Each path below is one point turned by a fixed rotation once a step. After each direction that follows a path, write how fast that rotation turns it, in degrees per step (0 if it stays still).
Each turn is a multiple of 5 degrees from 10 to 175, or 0.
Each row of a path follows its step; steps can be skipped.
path 1
step 0: [ 24  -3  24   3 -27 -20   2 -21   2  -6  36  11  30 -10 -15  24  11   1
 -20   3 -14  -3 -12  -3 -42  16   0  25 -23 -33 -15]
step 1: [-12   3 -27  25 -27 -17   5  14  13 -14  29 -24   0  10  -8 -19  23   5
 -34 -25 -48   8 -20 -12  24   1  21   9   3 -13  -6]
step 2: [ 24  30 -20   5 -27  28 -22   4  17 -16  12  -5  35  23  12 -27   7  -8
  22   1   9  -4 -15 -11 -15   8  17   9 -47 -13 -19]
step 3: [ -3 -18  -2  -1   6 -11   6  -1  44 -27  13  -8  -4  27   1  -5 -43  44
   8  -8 -30 -15   3 -27   3   1   7   9 -14   2 -34]
step 5: [ -8  -9 -32  -9   2   3  41 -40  29  16 -25 -18  10  10   7  22 -16  -2
  19  23  -4 -10  13 -11 -14  33 -16 -16 -15 -26 -17]
step 6: [ -5  -6   4 -29  -8 -19  37  -9  11 -41 -12  11   5  14  15   2  32  16
 -29  -1  14 -26 -12  -5   4  -4 -23 -15  36 -21 -14]
step 7: [-28  10 -22  -6 -20  10  33   7 -15  17 -45  -7  17  34  14 -11  -4   5
 -25  14  12  17  -6   3 -10  -2  37 -17   3 -26  18]
step 8: [-37  14   5 -12 -19  32  21  -2  17 -33   0  -2   7   5   2  29   5  15
  15  32  26 -27   5  24 -11 -20  26  13  15  21 -11]
step 9: [-33 -34   8 -16 -32  -2 -24  34 -14  -1 -19  25  11  18  21  23 -17  36
  -3 -16 -14  -6   0  19 -21  -4   8  -4  13   2  25]
[ 12  14   1  15  -4  -9  -5  -5   8  -7   2  -3   1   7  -2  -1  -1   2
  -2 -11  -2   9   6  -6   2  14  -1  -2  -3   2 -11]
25
[  2   0   7  -9   1   5   3 -12  -2  -5  -4  -3   8  -2  -8  -4   1  12
   3   6  -1  -1   4  12   8  11  -7  17 -10   3   1]
130
[  2  -1  23   4   4   0  13   1   9   3 -10   5   4   0   0  -8  -3  -6
  -1  -6   1  -2   5  -7   1 -10  11   7  -5   0   1]
90
[ -1  -8  11   1  -1  -2  -7  -7   6  15  -1   1  -4   0   5  10  -6   1
  16  -9  -8  -5   6  11  -1   1 -10  -7   4  -2  -3]
65
[ -4   8  10   5   0 -11   9  -2  -3   5  -2  -8   0   4   4   8  11   4
  -2  11   6  13  -4  11  -8  -2   1   4  12  -8  -3]
45
path 2
step 1: [  4  19  23  16   6  -9   7 -39  -3 -13 -14   2  -8   6 -13  -9 -10  16
   5 -12  28  23  12 -22 -31 -19  48   9  19   5 -21]
step 2: [  7  -7  10  19  -4 -28  -8  14 -27 -28  12  -3   3  30  25 -15 -22   8
 -28   3 -28 -10  20  27  15  -4  16 -34   6   6  -3]
step 3: [ 12 -31   4 -25 -21   2 -28  -2 -16 -30  11 -13 -15 -19  -3  -9  23 -30
   0   4  -1 -37 -30  11  -2   3 -26   4  17 -25  14]
step 4: [-17  25 -31 -11   3 -11  -2 -13  11  -2 -13   3 -20 -24 -45  12  30  12
   7  27  23   8  28  -9  15  -8   4   3  21  -4  28]
step 5: [ -2  -5 -16  57  16 -24   3 -11   7   8 -26   4 -15  15  -6 -10 -20  36
 -29  -4  -4  11 -10  -6  -8 -24  11  23  -8 -21 -19]
step 6: [ 21  -7  34   3 -31 -16 -15  13 -45   3 -18  -1  25  18  17  11   5   7
  -7 -13 -12  -8  -5  -2 -19   5  12  -8  42   9 -22]
step 7: [  9 -16   1 -28   4   2 -22  18  30 -21  12   3  11 -18 -21   4   3 -42
 -15  14 -22 -15  25  34   8  -4  11 -21  22 -25   4]
step 8: [-18 -10  -7 -14  22 -18  -4 -61  17  -5   6 -20 -31 -18 -14 -14   3   8
  11  -4  14  -2   0  13 -10  13   8  31  10 -12  25]
step 9: [ -6  -4 -26  25 -10 -38  18  -4 -50  -4  -8  10 -11   7 -13 -17  -5  18
  -1  -5 -12  36   9 -29  22 -14  16  -5   6  10   9]
[ -9  -2  -4   8 -13   0   0   0  -6  -6   6   4 -21   2   4  -2   5  -4
   2  14   7   2  -2   1   9  -3 -13   4  -2   7   0]
60
[ -8  -2  -4  -1  -8   0   1  -3  10   7 -13   6  -1  -9   9  -7   6 -10
   0   0   4 -13   6  -2   1   0  16   5  -6   1  10]
95
[-10   4   3   2   5  -6  -6   6  -2   0   3   0  -9   8  -2   0 -18  13
   6  -8   0  -2   0   0   2  -6  13  14  -4   6   7]
100
[ 10  -6 -20 -11   7  -7  11  -2   4  -1   8  -2  -4  -5   0   6   2   6
   2   5  -3  -9 -12  -3   5   1   4   3   4   8   5]
80
path 3
step 0: [ 22 -14  -9 -20 -28  11   1   8  -3  -5 -13  30  -2  33  30 -36 -12 -23
 -36  -9  -1 -27  11   9  10   0   1  -5  -3   0  12]
step 1: [-20  -8  17   2 -33  22 -18  -6  -6 -13  11  22 -29   5   7   1 -19 -12
 -20 -21 -24   3 -19  -8  14 -12 -23  -9 -18 -43 -13]
step 2: [ 14  15  14   8  -7  18 -30 -16   5 -40  -3  -4  -2 -20  -4   9  11  30
   1  27  -7   1  -6 -37   1 -23 -32  -7 -16  -3 -15]
step 3: [ -4  10 -24  -5   6  37 -19   9  -5   0 -14 -12  15   9 -24 -23  19  12
   1  20  -7  11  20 -22 -11 -18 -21 -29  34  27   9]
step 4: [-31   9   5  -8  19   2  -9  29  -7  24  10 -16  29  12   4 -30 -25  -5
  21  -9 -19  13  12  -3  -6   1  10 -38   7   1 -29]
step 5: [  0  10  13   4   4  -5  26  30  16  19  -7  -7  12  -7  33  23  -9  -7
  10  -6   6 -39   9 -16   0 -26  20 -17 -27  -2 -32]
step 6: [ 29   6 -24  25 -32  -2  14  23  13   2 -20  22 -16   5  -5   4  11 -19
 -16 -16  23 -12  16 -17  -9   1   4 -23 -38  11  16]
step 8: [ 13   6  29 -13 -19  46 -29 -22  14  -8 -13 -35  11 -14  -5   1 -22  -7
 -12  -6 -31 -10   6  -6   6   2  -9  27  -7 -16 -12]
step 9: [ 13  16  -7   7   6  40  -9   6  24 -16   9  19   7 -21 -14 -13  -7   6
  35   2 -38 -24  -5 -17  16 -11 -21   0   9  26  23]
[  6  10  -3   4  -2   1 -10   1   3  -7  -7  -4  -3   5   1  -9  -6   2
  13  -7   5   8  -2   6 -13  16  -2  -1 -10  -6  -4]
160
[  6  -8  -8  -4   3  -8   1  -6  -2  -9  -2  -2   2 -12  -7   8   3  -3
  15  -5   4  -7   3   1   1 -10 -13  -9 -11  -2   7]
100
[  0   2  -9  -4  -3  -2  -8   3  -3 -12   7   5   0  13   4  -2   2   7
   1   2  -9  -5 -10   8   6  -6 -18  10   6  -3  -5]
40
[ -3   3  -7  -1   2 -10   7  13  -8  -1  -5  -2  -5   0  13  -8  -3   1
  -5  -9  10  -1   7  -8  12  -1   1  10  -8  -9   8]
60
[  1  -2  13   2  -5  -1  -2   6   5   3  -4 -12  -5   1  -4   2   2  -3
 -11  12   2  10 -11  -1   3   0 -16  -1  -8  -3  13]
65
[ -7   9   0  12  -4   0   5   1  10   6  13  13 -12 -10   4  -1   4   3
   6   6   1  -8  -6  -6 -11  -6  -2   3  -7  -7   2]
90
path 4
step 0: [-11 -16  27  -4  10  24 -10 -10 -19  -8  41   6 -13  -1  26   0  13  23
 -15 -18  32 -16  -8 -13 -24 -21  28  19  -8  -6  27]
step 1: [  0 -23  26  17  14  30  -8  -5 -14  -2  -4  18  31  21  22 -11  13  42
 -11  15  -8   7  -2   0  -1 -12 -15 -44   2  28  11]
step 2: [ -3 -18  -9  -5   0   0 -30 -26  23 -44   5  19  22  -1 -13  22  25  18
  21  24 -15  -4   1   2 -30 -21  17   7 -14   9  18]
step 3: [ -3  -9  20 -16 -40  -4  22  -4   2 -12  18  48  -9 -12   3  18  -3  18
 -16   1 -28  25  22 -34 -18  -9   2 -21 -11   8 -11]
step 4: [-16 -12  -4 -29  14 -15 -14 -25 -25   3  36  15   6  22 -29  -2  -2  14
  10   0  17  48  -5 -13 -21  12 -13  -9 -28 -16   5]
step 5: [ -4 -25  -1 -17   7  36  12  -1 -13   5  27   8  -6  -1 -36  18 -34  -3
  16   8  -4 -11  -2 -29  17 -27  -1 -25   2   8  38]
step 6: [ 22 -26   0  -8  -2  16  39 -14 -14   8  32  -1   6  -6  15  20  18  18
  32  13  -9   4 -45  21 -25   2   8 -16   3 -19   4]
step 8: [  9  10 -22 -19  -1   2  14  -3 -12 -24  -4  35  -4   8  34 -10 -42  30
  13   7  14  11  -3   1 -24 -18  31  17  -7 -25  21]
step 9: [  0  12  35 -15  -2  30   3   9 -21  -9  -2  14  18   0  -2  23   9  40
 -15 -16  12  28  14   1   9 -22 -23   3  17 -36  24]
[  8   0   1  13  -6  -1   1  -6  -4 -12 -15  -4 -10   5   3  -7   4   6
  10 -12   1  -4  -5   2  -8  -9  -1  -7  -1   7   5]
60
[ -2  -3   5   1  17  -5  -7  12   0   8  -3   5  -9  12   2  -2  -2  -1
  -1 -10   0   6  -1 -10   3 -11   6  -4  -3 -13   2]
85
[-14  11   1  -5   1  12   3   4  -1  -6  -1 -14  -6   3  -7  13   5  -3
 -10  -3  -2 -10   7  -6  -9  -8  -5  -1  -5  -1   1]
160
[  1  -6  -9   0  -2   6  -3   2   9 -16   2   4  -5  -3   1   8 -15 -11
   6  -2  -1  -4   3   0   8  -6  16   7   2   1   7]
125
